One turning vector, and how many steps it has turned
The counts run from 0 to 178.
6, -8, -3, -12, 9, 7, 6, -6, 3, -7, -3, 12, 4, 6, 10, -1, -3, 13, 2, -1, -4, -19, -20, 14, 10, -13, -20, -4, -7, -3 => 20
-13, 0, 0, -7, 4, -6, -2, -4, 1, -6, -6, -7, 15, 23, -5, -12, 11, 13, 1, 0, -4, 7, -19, 14, 7, 1, -22, 1, 4, -8 => 171
17, -6, -7, -14, 9, 14, 3, -13, 6, -7, 0, 3, -1, 4, 15, -4, -6, 9, 3, 5, -8, -13, -19, 6, 5, -11, -13, -5, -11, -1 => 36
-2, -6, -1, -7, 2, 3, 4, -5, -2, -9, 2, 5, 8, 20, 9, -6, -3, 11, 5, -8, -5, -17, -17, 12, 9, -11, -23, -4, -2, -4 => 2
-13, 6, 2, -7, 7, -11, -3, 5, 10, -7, -2, -5, 4, 20, -7, 0, 10, 8, -25, -2, 1, 17, -2, 1, 9, 8, -15, 3, 5, -5 => 136
-12, 8, 1, -8, 10, -8, 6, 8, 9, -9, -1, 5, 0, 17, -5, 3, 8, 3, -27, -6, 5, 14, 2, -2, 10, 5, -18, -1, 2, -4 => 129
-1, 7, 1, -10, 14, -7, -5, 5, 19, -3, -1, -1, -1, 13, -1, 3, 10, 5, -33, -1, -2, 19, -1, -5, 0, 8, -8, 1, 0, -3 => 113
-1, 9, -2, -12, 16, -1, 4, 4, 15, -10, 1, 7, -5, 8, 1, 7, 4, 3, -34, -3, 1, 13, 3, -11, 2, 6, -11, -1, -3, -2 => 106
15, -12, -4, -13, 9, 1, -6, -7, 10, -1, -6, 3, 2, 2, 10, -6, -1, 18, 0, 3, -9, -11, -27, 14, 5, -9, -13, -4, -9, -1 => 28
9, -9, -3, -11, 5, 6, -4, -10, 1, -6, -1, -1, 5, 12, 13, -8, 1, 14, 6, -2, -8, -14, -21, 15, 4, -11, -14, -2, -5, -4 => 18
17, 1, -5, -16, 18, 2, -3, -4, 20, -1, -2, 6, -8, -6, 9, 2, 1, 10, -21, 4, -6, 7, -12, -5, -6, -1, -6, -1, -13, -1 => 73
-14, 9, 0, -8, 10, -2, 8, 6, 6, -12, 3, 3, 1, 22, -3, 3, 7, 3, -23, -7, 4, 9, 3, -1, 9, 5, -19, 0, 4, -5 => 134
-8, 10, 2, -7, 13, 3, 4, 3, 11, -14, 5, 2, -2, 19, 5, 3, 6, -2, -28, -4, 1, 15, 7, -5, 8, 3, -14, -2, 3, -5 => 122
6, -8, -4, -13, 8, 0, 3, -3, 5, -3, -7, 11, 2, 5, 7, -3, -4, 16, 2, 0, -5, -16, -23, 14, 8, -11, -18, -5, -9, -3 => 21
21, 1, -3, -15, 20, 6, -6, -6, 18, -4, 1, -5, -5, 3, 10, -2, 5, 4, -23, 4, -10, 12, -6, -6, -5, -1, -3, -1, -8, -2 => 80
-19, 3, -1, -5, 6, -6, 11, 4, 2, -12, -8, 4, 9, 20, -7, -3, 6, 9, -8, -3, 2, 1, -10, 9, 12, 0, -28, -1, 3, -7 => 163
12, -7, -5, -15, 11, 4, 2, -7, 10, -3, -7, 11, -2, -4, 10, -3, -3, 12, -3, 5, -6, -12, -21, 7, 4, -11, -15, -5, -12, -1 => 38
-17, 5, -3, -6, 3, 0, 11, 0, -4, -14, -6, 4, 11, 22, -2, -7, 5, 5, -2, -4, 1, 0, -11, 8, 13, -3, -27, -1, 5, -5 => 168
10, 9, -4, -13, 18, 9, 3, -4, 15, -11, 4, -1, -8, 10, 12, -1, 3, -2, -26, 1, -6, 11, 4, -12, -4, 1, -7, -2, -6, -4 => 93
-10, 9, 1, -9, 12, 3, 6, 6, 9, -13, 1, 1, -1, 22, 0, 4, 8, 1, -25, -7, 1, 13, 5, -4, 9, 5, -20, 2, 2, -6 => 128
16, 2, -1, -15, 19, 1, -6, -4, 21, -2, 0, 1, -7, 1, 7, 1, 6, 7, -28, 4, -5, 11, -7, -7, -6, 3, -2, -2, -9, -1 => 85
19, 5, -6, -13, 22, 14, 2, -9, 16, -10, 1, 2, -7, 3, 15, 0, 0, 0, -22, 1, -10, 4, -1, -8, -5, -4, -6, -3, -9, 0 => 76
-21, 7, -2, -6, 5, -6, 10, 5, 2, -12, -6, 3, 9, 23, -6, -2, 7, 7, -9, -6, 2, 5, -7, 8, 13, 1, -25, 3, 7, -8 => 157
21, -6, -6, -15, 12, 2, 0, -6, 16, -1, -8, 6, -4, -6, 9, -3, -1, 13, -10, 6, -9, -6, -22, 5, 0, -8, -11, -4, -15, 0 => 50
8, -9, -3, -13, 4, -7, -4, -6, 7, 0, -7, 8, 5, 6, 3, -5, -1, 18, 1, -1, -7, -16, -27, 16, 7, -10, -19, -2, -7, 0 => 16
10, -11, -4, -12, 6, -1, -5, -4, 6, 0, -5, 4, 5, 4, 7, -7, -2, 18, 1, 2, -6, -13, -24, 15, 6, -11, -15, -2, -8, -5 => 22
16, 4, -3, -12, 19, 7, -6, -5, 16, -4, 3, -5, -6, 7, 10, -2, 6, 4, -25, 3, -10, 14, -2, -8, -4, 1, -1, -1, -6, -3 => 86
17, 2, -8, -15, 16, 8, 4, -1, 17, -7, -3, 8, -7, -6, 11, 2, -1, 5, -18, 4, -4, -4, -9, -8, -1, -4, -10, -4, -12, 3 => 66
21, 0, -5, -14, 20, 9, -5, -11, 15, -5, 2, -6, -6, -1, 14, -3, 1, 5, -17, 7, -10, 7, -10, -4, -4, -3, -1, -4, -11, 0 => 69
-19, 4, -2, -7, 2, -1, 10, 3, -3, -13, -1, 0, 11, 27, -1, -4, 7, 5, -5, -4, -1, 2, -7, 6, 12, 1, -27, 2, 6, -5 => 162
0, -7, -3, -9, 3, 5, 5, -6, -1, -9, 2, 8, 6, 16, 10, -6, -4, 10, 6, -4, -6, -19, -17, 14, 8, -10, -23, -2, -4, -3 => 8
-18, 2, -4, -7, 3, -8, 9, 4, 1, -7, -7, 4, 11, 17, -8, -5, 9, 13, -3, -1, 3, 1, -14, 8, 10, -2, -28, 0, 4, -5 => 169
1, 10, 0, -9, 13, 3, -2, -2, 13, -8, 6, -9, -1, 21, 3, -1, 8, -1, -29, -3, -5, 19, 4, -8, 1, 5, -8, 2, 2, -5 => 115
21, 2, -6, -13, 19, 17, 1, -10, 15, -9, 2, 0, -8, 4, 16, -1, 0, 1, -18, 5, -10, 3, -7, -7, -4, -5, -7, -4, -12, -2 => 70
18, -3, -8, -14, 15, 10, 4, -6, 12, -3, -2, 12, -6, -7, 12, 0, -4, 8, -9, 7, -7, -11, -19, 1, 3, -8, -14, -6, -13, 2 => 49
-7, 8, 2, -9, 11, -9, -5, 2, 13, -6, 0, -5, 3, 19, -3, -2, 13, 6, -28, -5, -2, 20, -2, -1, 4, 7, -9, 2, 4, -6 => 125
0, -9, 1, -7, 2, -5, -6, -5, 4, -2, -6, 2, 9, 13, 2, -8, 2, 20, 3, -3, -5, -13, -24, 16, 7, -8, -16, 0, -3, -4 => 5
13, 8, -2, -11, 17, 8, -5, -7, 17, -6, 3, -6, -4, 9, 12, -1, 5, 2, -27, 0, -8, 16, 2, -7, -2, 0, -3, -1, -4, -1 => 92
-9, 7, 2, -9, 10, -1, -2, -1, 6, -10, 5, -8, 2, 28, 0, -1, 14, 3, -20, -4, -4, 18, 2, 2, 7, 5, -14, 4, 6, -10 => 132
15, 3, -5, -16, 19, 3, -1, 1, 22, -3, -2, 10, -7, -4, 6, 2, 1, 5, -26, 2, -3, 5, -9, -9, -3, 0, -7, -3, -13, 0 => 78
14, 6, -6, -14, 17, -2, -1, 1, 21, -4, 0, 2, -5, 1, 2, 3, 4, 6, -31, 2, -5, 12, -4, -8, -3, 4, -4, 0, -9, 0 => 90
7, -10, -1, -11, 4, 3, -6, -9, 1, -5, -1, 0, 6, 16, 10, -11, -1, 17, 5, 0, -8, -14, -23, 16, 5, -9, -15, -2, -4, -3 => 12
3, 8, 1, -11, 16, 2, -3, -3, 16, -7, 4, -8, -2, 18, 7, 2, 10, 2, -28, -3, -6, 20, 3, -8, 1, 5, -7, 1, 2, -4 => 109
9, 7, -2, -14, 19, 7, -3, -4, 16, -10, 3, -4, -5, 13, 11, 0, 7, 1, -28, -2, -7, 17, 3, -8, -2, 2, -4, 0, -3, -5 => 98
-16, 0, -1, -7, 6, -12, 4, 3, 0, -7, -7, 1, 12, 17, -8, -8, 10, 11, -7, -1, 2, 5, -15, 13, 9, 2, -25, 4, 4, -6 => 164
-14, 5, 1, -7, 6, -5, -3, -2, 5, -11, 0, -9, 7, 27, -3, -5, 12, 8, -17, -4, -2, 18, -2, 5, 8, 4, -16, 4, 9, -8 => 143
-16, 4, -1, -7, 3, -5, -2, -5, 1, -9, -2, -10, 11, 27, -2, -7, 11, 9, -5, -2, -3, 10, -11, 11, 9, 1, -22, 2, 8, -5 => 160
18, -2, -7, -13, 14, 13, 3, -8, 11, -7, -3, 9, -5, -2, 16, -2, -2, 6, -5, 5, -8, -9, -14, 2, 4, -10, -12, -7, -11, -1 => 48
19, 1, -5, -14, 19, 6, -7, -10, 21, -2, -1, -1, -7, -1, 9, -2, 3, 10, -22, 4, -10, 7, -10, -5, -9, -2, -1, -1, -12, -2 => 74
15, -7, -5, -12, 10, 13, 1, -13, 5, -7, 0, 0, 1, 7, 18, -5, -3, 10, 6, 2, -9, -12, -19, 10, 6, -12, -13, -5, -9, 0 => 30
22, -3, -6, -12, 15, 15, 3, -13, 11, -7, -1, 2, -7, 2, 18, -6, -4, 4, -7, 6, -12, -6, -13, 0, 0, -8, -11, -4, -10, -3 => 53
17, 5, -5, -13, 19, 14, 4, -4, 16, -9, 2, 8, -10, -1, 13, 1, -2, 4, -19, 5, -8, 1, -5, -9, -3, -4, -9, -6, -10, -1 => 71
18, -6, -5, -13, 11, 7, -4, -12, 11, 1, -4, -1, -2, 2, 13, -8, 0, 14, 0, 5, -11, -6, -20, 9, 0, -9, -10, -2, -10, -2 => 40
-13, 5, 6, -7, 8, 1, 0, -1, 5, -14, 2, -6, 4, 28, 2, -3, 10, 1, -18, -7, -3, 16, 2, 4, 9, 6, -17, 4, 9, -8 => 138
22, -3, -5, -15, 17, 13, -3, -13, 14, -6, 0, -3, -4, 2, 18, -6, -1, 7, -11, 4, -11, -1, -12, 0, -2, -8, -7, -5, -11, 0 => 58
-3, -8, 0, -9, 5, -4, 2, 0, 1, -4, -5, 11, 8, 12, 2, -6, -1, 18, -1, -5, -2, -17, -24, 16, 11, -7, -20, -2, -5, -1 => 4
-3, 9, -2, -10, 15, 4, 4, 4, 13, -11, 4, 4, -6, 13, 6, 6, 5, 0, -31, -4, 0, 14, 7, -10, 1, 3, -14, -1, 1, -3 => 111
-4, 9, -1, -12, 14, 4, 2, 1, 9, -13, 4, -2, -4, 19, 3, 2, 7, -2, -28, -5, -3, 14, 8, -8, 4, 3, -13, -1, 3, -6 => 116
-14, 7, 2, -7, 10, 2, 6, 4, 6, -13, 0, 1, 6, 30, 1, 1, 11, 1, -19, -4, 3, 11, 2, 1, 11, 1, -20, 1, 6, -8 => 139
21, -4, -6, -13, 15, 16, 0, -13, 9, -6, -1, 0, -3, 3, 17, -6, -3, 5, -4, 7, -9, -7, -14, 5, 1, -10, -9, -4, -10, -1 => 47
11, -7, -5, -10, 7, 12, 4, -8, 3, -6, 1, 5, 0, 8, 16, -4, -6, 10, 6, -1, -8, -17, -19, 11, 8, -12, -19, -2, -6, -2 => 25
-11, 11, 1, -6, 9, 2, 5, 1, 6, -15, 5, -3, 2, 26, 2, 0, 9, -1, -22, -6, 0, 15, 5, -3, 9, 3, -17, 1, 6, -8 => 133
-9, 9, 0, -9, 12, -4, 5, 7, 11, -10, -2, 4, -1, 18, -3, 5, 10, 3, -30, -4, 2, 10, 3, -5, 8, 7, -17, -1, 2, -3 => 123
